Turns in one plane each, and the order they were made in; the first pair answered
q592 (before -> after):
-2.929, -1.343, -2.779, -0.546, -0.808, -0.661, 0.462, 8.250, 2.945, -0.571, 2.047, 1.369, 4.481 -> -2.878, -1.187, -3.188, -0.187, -0.574, -1.247, 0.010, 8.220, 2.840, -0.371, 1.856, 0.997, 4.163
-1.190, 0.141, -1.872, 0.053, -0.285, 0.146, -0.058, 1.540, -2.315, -1.637, -0.299, -1.713, 1.898 -> -1.321, -0.175, -1.606, -0.505, -0.845, 0.510, 0.807, 1.666, -2.531, -1.880, 0.021, -1.260, 2.233
-3.440, -0.561, -1.171, 0.165, 2.506, -0.366, -0.542, 3.773, -1.306, -1.910, 2.866, 0.703, 4.072 -> -2.961, -0.591, -0.611, -0.241, 2.103, -0.458, -0.071, 3.730, -1.189, -1.905, 2.890, 1.564, 4.315
q72 (before -> after):
0.597, 0.901, 0.731, 3.777, 0.180, 5.995, -2.497, -1.406, -1.256, 1.397, -0.440, -2.846, -1.074 -> -0.027, 0.085, 2.091, 3.650, 1.347, 6.840, -1.613, -0.180, -1.197, 1.345, 1.474, -1.543, 0.262
0.130, 1.110, 0.569, -0.342, 0.314, 1.163, 1.461, -2.479, -0.749, 0.266, 0.057, -0.334, -0.494 -> 0.140, 0.946, 0.718, -0.209, 0.537, 1.181, 1.523, -2.173, -0.709, 0.165, 0.149, -0.003, -0.315
-3.455, -1.000, -0.590, -0.820, 0.077, -0.286, 2.595, -0.736, -0.296, -1.663, 2.654, 3.159, 4.439 -> -2.319, -0.940, -0.691, -1.579, -1.142, -2.415, 2.228, -1.513, 0.538, -0.680, 1.722, 3.546, 4.396
q213 (before -> after):
0.523, 0.303, -0.040, -1.040, 0.469, -0.743, 0.390, -3.554, -3.648, -1.055, 1.059, -3.078, -1.534 -> -0.121, 0.013, -0.141, -0.067, 2.245, -0.989, -0.838, -2.298, -3.541, -0.818, 1.322, -3.829, -1.084
1.020, 0.936, 3.958, -0.002, 3.502, 3.389, 0.809, -2.705, 0.101, 0.158, -0.853, 0.111, -1.330 -> -2.135, 0.811, 1.475, 0.987, 5.302, 2.394, -0.170, 1.002, -0.075, -1.778, 1.098, -0.487, 1.540
-5.120, 0.059, -3.675, 1.202, 1.743, -1.177, 0.862, 3.452, -1.531, -4.202, 2.665, -1.636, 2.980 -> 1.636, 0.114, 1.309, -2.081, -4.655, 0.890, 4.944, -5.302, -0.396, -2.428, -1.018, 0.717, -2.316
-0.143, -1.485, 1.726, 0.003, -1.146, 2.205, 0.191, 0.503, 1.032, -0.685, -0.705, 0.694, -0.137 -> -0.030, -1.346, 1.604, 0.677, 0.308, 2.021, -0.894, 1.660, 0.767, -0.260, -0.561, 0.119, 0.166
q202 (before -> after):
1.961, 0.491, -1.011, -0.594, 1.464, -3.774, -1.448, -0.951, -0.335, 1.951, 0.238, -2.052, -1.655 -> 2.067, 0.157, -0.756, -2.043, 0.615, -4.310, 0.682, -1.792, -0.223, 1.347, 0.812, -0.084, -0.669
-0.295, -0.405, 1.057, 1.098, -0.231, -0.772, -1.109, 1.814, 1.006, 0.187, -0.021, 1.465, -0.588 -> -0.162, -0.068, 0.413, 1.315, -1.118, -1.156, -1.253, 0.792, 0.731, 0.225, -0.762, 0.479, -1.644
0.073, -0.532, -0.571, 1.944, 0.357, -1.064, -3.763, 3.336, 0.396, 1.373, 0.466, 0.699, 0.023 -> 1.594, 0.479, -1.831, 1.264, -2.687, -1.793, -2.925, -0.479, 0.333, 0.651, -1.663, -0.313, -1.744
Pairs:
Between the rows of a pair lie 2 to 3 turns.
-2.276, -0.057, 1.491, 0.246, 1.818, -2.550, 0.921, 3.264, -0.497, 0.368, 3.645, 1.189, 4.089 -> -0.253, 0.542, 0.270, -1.105, -0.789, -6.238, -0.158, 0.997, 1.023, 2.036, 0.797, 1.088, 2.925 => q72 then q72
-1.851, 2.159, -0.949, 3.859, 0.619, 0.585, -6.103, 0.425, -0.584, 3.155, -3.362, -3.972, -2.621 -> -4.225, -0.196, 2.126, 1.225, 4.286, 1.450, -1.263, 4.444, 0.350, 3.246, 2.721, 2.791, 3.967 => q202 then q202 then q202
-0.051, -0.453, -0.452, -0.401, -1.915, 0.121, -0.528, -0.714, -0.296, -0.040, -1.683, -3.044, -3.180 -> 0.093, -0.962, 1.217, -0.032, 1.085, 1.338, -1.165, -0.447, -0.704, 1.586, -0.646, -3.085, -3.184 => q72 then q202 then q213
0.125, -1.023, 1.867, -1.101, 1.180, -2.018, 0.687, 0.121, 2.499, 1.582, 0.142, 0.456, -0.716 -> -1.557, -1.307, 1.202, -0.031, 2.043, -1.569, -0.107, 2.027, 2.180, 1.216, 0.884, -0.224, -0.039 => q213 then q213 then q202
2.977, 1.018, 2.281, -1.095, -0.095, 0.120, 1.671, -4.729, -0.644, -0.720, -2.376, -1.007, -1.243 -> -1.949, 1.117, -1.393, -0.382, 0.875, 0.173, 2.755, -0.879, -1.842, -4.871, -0.108, -1.430, 2.096 => q72 then q213 then q213
0.489, -0.028, -0.663, 3.330, -2.992, -0.944, -1.964, -0.020, 2.800, 1.929, -1.168, -1.102, -2.872 -> -1.168, -0.238, -0.198, 4.590, -0.999, 2.242, -1.708, 0.916, 1.174, 0.048, -0.075, -2.343, -2.881 => q72 then q72
2.664, 0.169, -0.118, -0.704, 1.229, -2.914, -2.690, -1.723, 0.746, 3.281, -1.721, -1.547, -1.918 -> 2.079, -0.514, 0.581, -3.682, 1.128, -2.895, 2.697, -2.174, 0.777, 1.741, 0.872, 2.129, 1.524 => q202 then q72 then q202
1.988, -0.697, 4.874, 0.170, 0.274, 4.432, 0.140, -2.142, 0.831, 0.640, -1.236, -0.106, -2.975 -> 0.910, 0.913, -0.767, -2.175, -2.792, 0.370, 2.963, -4.565, -0.158, -2.929, -1.872, -0.278, -1.528 => q213 then q202 then q202
2.323, 0.531, -0.641, -2.407, -0.318, -5.373, -0.976, -0.129, 1.771, 2.991, -1.083, 1.060, 0.261 -> 0.501, -0.337, 0.214, -2.259, 2.436, -4.038, -0.375, 2.364, 1.358, 2.612, 1.419, 2.112, 2.769 => q72 then q202 then q202
